Look-ups in named tables: a row name and a column name give one cell, copied from the table.

safipu:
	mip	kog	vodim	tiv	fov	mokizo	givoduf
zap	-16	31	30	97	25	-8	44
gudo	40	42	61	33	17	20	1
dola	-81	32	12	-20	1	3	-38

vodim of gudo = 61
vodim of zap = 30
mokizo of dola = 3
mip of dola = -81
kog of zap = 31
givoduf of zap = 44
tiv of dola = -20
kog of dola = 32
kog of gudo = 42
mip of zap = -16
vodim of dola = 12
mip of gudo = 40

kiv =
	kekiro	nelezu	foze	dekudat	tif	vatu	duteru	kel	tevo	loruguz
sudufi	2.8	3.3	3.0	2.7	2.7	3.0	3.5	3.0	2.9	2.7
sedisa	4.5	6.3	3.0	2.4	6.3	6.5	6.7	2.1	2.8	3.2
gudoti	4.3	1.0	1.9	1.0	2.5	-0.2	-3.0	7.0	-5.8	0.8
tudu	2.7	3.7	3.1	2.9	3.3	3.3	4.0	3.4	3.2	2.8
zadefu	2.9	2.9	2.8	2.8	2.8	2.8	2.9	2.9	2.8	2.8
roka	2.3	6.9	5.1	3.4	5.7	4.5	7.2	3.0	2.7	4.3
fepuril	2.6	7.9	4.7	3.4	5.5	5.3	7.9	2.8	1.9	4.1
mafika	3.2	5.5	3.2	3.0	5.1	5.2	6.1	1.9	3.6	3.1
namez	2.8	2.0	3.1	2.3	3.3	3.3	2.8	2.5	2.8	2.8
lag	1.9	1.2	3.2	3.3	2.7	2.1	2.2	2.5	4.4	3.6
lopar	1.7	0.3	3.0	3.8	-0.6	1.7	2.4	1.5	8.6	2.9
gon	2.5	3.2	3.1	3.3	3.4	2.9	3.8	3.2	3.0	2.7
rona	2.0	5.0	3.9	3.0	4.7	4.1	5.9	3.1	2.6	3.7
zimu	4.8	1.6	-1.3	-0.6	3.0	-1.2	-5.1	6.9	-9.0	0.3

zimu, tevo => -9.0
lag, loruguz => 3.6
zimu, nelezu => 1.6
rona, kekiro => 2.0
mafika, tevo => 3.6
lopar, nelezu => 0.3
zadefu, nelezu => 2.9
namez, tevo => 2.8
fepuril, tevo => 1.9
namez, tif => 3.3
sudufi, duteru => 3.5
mafika, tif => 5.1
mafika, duteru => 6.1
rona, kel => 3.1
Row with the largest kekiro: zimu

pugavez:
|  | dogun | bupe | bav | beko | bik | metemu | bibino | govi | bifa | vozakep |
|---|---|---|---|---|---|---|---|---|---|---|
| lil | 50.459 | 39.827 | 52.100 | 61.019 | 52.437 | 65.220 | 57.741 | 32.110 | 69.851 | 55.300 |
| vut | 84.515 | 61.262 | 48.201 | 81.794 | 59.236 | 51.513 | 47.335 | 52.377 | 41.842 | 69.369 |
| val | 75.899 | 48.757 | 83.843 | 57.221 | 62.957 | 70.866 | 63.958 | 53.920 | 92.158 | 41.766 |
| numo | 62.884 | 58.278 | 43.661 | 72.615 | 53.138 | 75.788 | 51.408 | 96.770 | 60.065 | 40.837 |
| nav | 55.697 | 76.175 | 40.911 | 63.759 | 55.206 | 76.099 | 69.889 | 71.916 | 58.956 | 37.213 |
| salud | 36.636 | 48.388 | 22.419 | 69.949 | 35.815 | 40.728 | 51.085 | 65.977 | 81.461 | 65.679 |

vut, bupe => 61.262
salud, bav => 22.419
vut, bibino => 47.335
numo, govi => 96.770
val, govi => 53.920
val, bav => 83.843
lil, bibino => 57.741
val, vozakep => 41.766
numo, bik => 53.138
vut, bav => 48.201
vut, beko => 81.794
lil, beko => 61.019
salud, bupe => 48.388
vut, govi => 52.377
numo, metemu => 75.788
lil, vozakep => 55.300
nav, metemu => 76.099
lil, bik => 52.437
val, metemu => 70.866

vazumal:
          ran  direfi  lirufat
vas     -5.71    3.29     5.03
bizo     8.33    8.25     7.75
radis  -54.79  -15.85    -8.90
vum    -62.07  -18.24   -14.23
piri    61.35   32.36    18.74
vom      9.77   11.45     9.59

What is the lirufat of vom in vazumal? 9.59
What is the lirufat of piri in vazumal? 18.74
What is the ran of vom in vazumal? 9.77
What is the lirufat of radis in vazumal? -8.90
What is the direfi of piri in vazumal? 32.36
What is the lirufat of vas in vazumal? 5.03
What is the direfi of radis in vazumal? -15.85
What is the lirufat of bizo in vazumal? 7.75
What is the direfi of vas in vazumal? 3.29
What is the direfi of vum in vazumal? -18.24
What is the ran of vas in vazumal? -5.71

kek.tsv
	dasunof	vikamov
sakemog	2277	-1585
vamas	4025	-5148
mim	5512	-4904
siso	2365	-1745
siverev	2060	-1009
vibini	6361	-5652

vamas, dasunof => 4025
sakemog, vikamov => -1585
vamas, vikamov => -5148
mim, dasunof => 5512
vibini, dasunof => 6361
siso, vikamov => -1745
sakemog, dasunof => 2277
Row with the largest dasunof: vibini

Table noz
	pabizu	davira	zuzeda
safuzib	57193	62230	45562
gari	61747	56626	77780
naz	60543	67168	45051
vero	60580	57957	75935
gol	60461	72964	38033
gom	61060	57041	60937
sen	63118	57293	61681
kegemi	60892	57126	60810
pobo	61373	58726	72420
dutut	57604	62849	17903
delepi	57538	55754	57038

What is the davira of naz in noz?
67168
What is the zuzeda of naz in noz?
45051
What is the davira of vero in noz?
57957
What is the pabizu of naz in noz?
60543
What is the zuzeda of gari in noz?
77780
What is the zuzeda of safuzib in noz?
45562
What is the davira of pobo in noz?
58726
What is the zuzeda of gom in noz?
60937
Which row has the largest pabizu? sen

tiluzi:
          gatum     pon     tup  zekesog     zil     zon     fiz  molodo     dab
nazeleb  54.192  15.691  49.904   61.146  33.489  76.150  32.506  70.918  77.080
zav      60.428  10.167  56.031   55.369  30.816  77.303  38.498  63.415  70.061
retevop  57.827  56.570  57.977   53.115  62.285  56.737  59.345  59.575  52.861
paved    59.338  51.702  68.866   64.242  59.800  52.299  57.274  55.815  54.106
tudozo   64.479  34.547  62.721   66.900  48.657  58.109  44.815  59.449  62.356
mamo     57.334  59.094  65.760   55.677  48.777  59.326  62.556  51.324  56.276
dise     52.251  39.082  56.720   61.440  44.247  67.634  40.599  56.252  60.192

molodo of zav is 63.415
zekesog of mamo is 55.677
tup of nazeleb is 49.904
dab of tudozo is 62.356
zil of tudozo is 48.657
dab of nazeleb is 77.080
molodo of paved is 55.815
dab of dise is 60.192
fiz of paved is 57.274
dab of retevop is 52.861
pon of dise is 39.082
pon of mamo is 59.094
zekesog of retevop is 53.115
tup of zav is 56.031
zekesog of tudozo is 66.900
zil of nazeleb is 33.489
zil of dise is 44.247
pon of nazeleb is 15.691
fiz of tudozo is 44.815
gatum of nazeleb is 54.192

rozareb
fields: gal, lom, zovov, logum
zofilek: [38.338, 51.711, 42.742, 41.372]
kaguted: [17.097, 85.898, 40.098, 31.121]
dibe: [14.910, 86.460, 47.486, 31.882]
bol: [43.037, 53.487, 46.715, 42.649]

dibe, zovov => 47.486
kaguted, gal => 17.097
bol, zovov => 46.715
bol, logum => 42.649
kaguted, lom => 85.898
dibe, logum => 31.882
Row with the largest zovov: dibe

Table peg
,savesev,buzar,vatinud,potug,zokap,pefuli
zavone,63405,-8712,-13517,-55733,-2967,-54084
zikeges,-11077,-7628,15164,6816,-6693,-20867
bikiba,10401,-44716,-49754,-18026,-17856,-30089
zil,8901,-67825,-86610,53564,81119,46784
lunova,-11555,-22402,-23153,-19297,12277,-11027
nik,-29825,29461,11391,-58870,10081,-79054
foze,2405,-25300,-14258,-18468,-36818,-34874
rali,-2788,-25647,-26692,4209,-11302,-31178
fifeso,-25906,-41517,1766,-53369,-70420,19449

zokap of fifeso is -70420
vatinud of foze is -14258
savesev of lunova is -11555
pefuli of zavone is -54084
buzar of foze is -25300
zokap of zil is 81119
pefuli of lunova is -11027
savesev of zikeges is -11077
pefuli of fifeso is 19449
vatinud of nik is 11391
potug of lunova is -19297
zokap of zikeges is -6693
potug of zikeges is 6816
Which row has the largest savesev? zavone

bereg
         nitovu  dupu
gibizi      101   113
pimus       152   177
per         205   187
kiforav     101    47
pureb       128   166
nog         128   188

pimus, nitovu: 152
nog, nitovu: 128
pureb, nitovu: 128
kiforav, nitovu: 101
per, dupu: 187
pimus, dupu: 177
pureb, dupu: 166
per, nitovu: 205
gibizi, dupu: 113
Which row has the largest dupu? nog

mepu
fields: bepokul, nar, pazuz, dekatid, ref, zusakuz
bulad: [8.6, 9.0, 8.7, 8.9, 8.5, 2.5]
sufugo: [8.6, 8.9, 8.3, 8.9, 8.5, 2.1]
tafudor: [9.7, 8.7, -6.8, 9.0, 8.7, 8.9]
vodo: [9.5, 8.8, 7.7, 8.9, 8.9, -2.9]
vem: [8.7, 8.2, -7.1, 8.5, 9.0, 7.2]

What is the zusakuz of vodo in mepu? -2.9
What is the bepokul of vodo in mepu? 9.5
What is the dekatid of bulad in mepu? 8.9
What is the nar of vodo in mepu? 8.8
What is the bepokul of tafudor in mepu? 9.7
What is the nar of tafudor in mepu? 8.7
What is the ref of sufugo in mepu? 8.5
What is the ref of vem in mepu? 9.0
What is the pazuz of bulad in mepu? 8.7
What is the zusakuz of bulad in mepu? 2.5
What is the nar of vem in mepu? 8.2
What is the pazuz of sufugo in mepu? 8.3
What is the dekatid of vodo in mepu? 8.9
What is the bepokul of bulad in mepu? 8.6
What is the pazuz of vodo in mepu? 7.7
What is the dekatid of vem in mepu? 8.5
What is the bepokul of vem in mepu? 8.7
What is the ref of tafudor in mepu? 8.7
Row with the largest ref: vem

